128 stands for zero in the data rows.
Here are some points:
106 83 92 79 103 118 84 89
123 151 142 132 146 108 188 133
162 171 137 121 160 145 135 191
114 124 139 115 122 123 142 113
136 131 118 124 110 122 103 101
121 140 153 145 105 124 134 131
104 152 158 101 115 105 125 138
134 140 145 111 114 152 100 106
141 134 124 107 149 187 124 114
130 100 98 92 121 178 118 128
121 116 149 160 134 108 182 148
141 159 137 118 168 130 176 151
103 132 147 118 144 91 133 119
116 133 120 179 117 111 151 108
105 123 134 154 117 146 140 101
132 130 126 109 107 97 176 172
158 148 123 203 129 103 154 144
147 111 113 85 90 135 79 124
145 107 96 121 118 109 90 118
135 126 132 152 118 86 104 142
142 133 132 134 120 117 99 118
152 165 142 115 157 144 113 188
151 140 119 113 146 163 162 157
114 134 108 94 110 113 101 97
158 141 136 109 121 155 72 108
119 151 131 98 121 141 138 172
110 130 125 154 150 132 124 106
22 more points follow, each with its number after it:
159 136 112 104 121 148 85 129 0
105 150 166 114 178 127 132 148 1
128 166 147 87 166 149 127 153 2
114 91 115 144 115 124 134 125 3
142 165 164 102 140 120 125 183 4
121 123 118 146 117 93 110 124 5
95 99 114 183 130 128 125 88 6
96 77 75 138 131 99 118 139 7
108 111 118 168 126 98 107 117 8
97 147 170 123 181 111 163 141 9
117 111 109 148 136 135 155 131 10
159 116 120 148 137 157 123 127 11
109 86 99 148 155 140 128 114 12
143 159 158 127 152 129 131 201 13
121 98 113 157 110 107 137 129 14
105 151 149 110 86 103 106 88 15
169 159 122 104 133 177 111 125 16
146 150 148 119 112 147 130 124 17
124 124 122 154 139 136 168 131 18
128 123 136 175 122 117 129 127 19
155 135 111 115 96 111 127 125 20
171 154 128 108 140 160 130 156 21
Which of these numbered points is nearest to each point below, ignoring the 2 directions in which the first points spread most? Its number follows each.
143 141 131 94 116 158 125 137 > 17
165 118 118 135 137 159 112 129 > 11
118 176 200 95 152 129 141 141 > 15
127 114 124 157 143 125 125 114 > 19
104 134 141 130 127 99 151 86 > 2
128 116 134 119 101 123 86 117 > 13
152 189 148 96 137 97 86 158 > 4
115 158 159 106 146 143 147 198 > 13
114 89 126 174 126 115 138 139 > 3
154 95 132 119 130 169 110 129 > 11
138 114 117 109 121 149 127 114 > 18
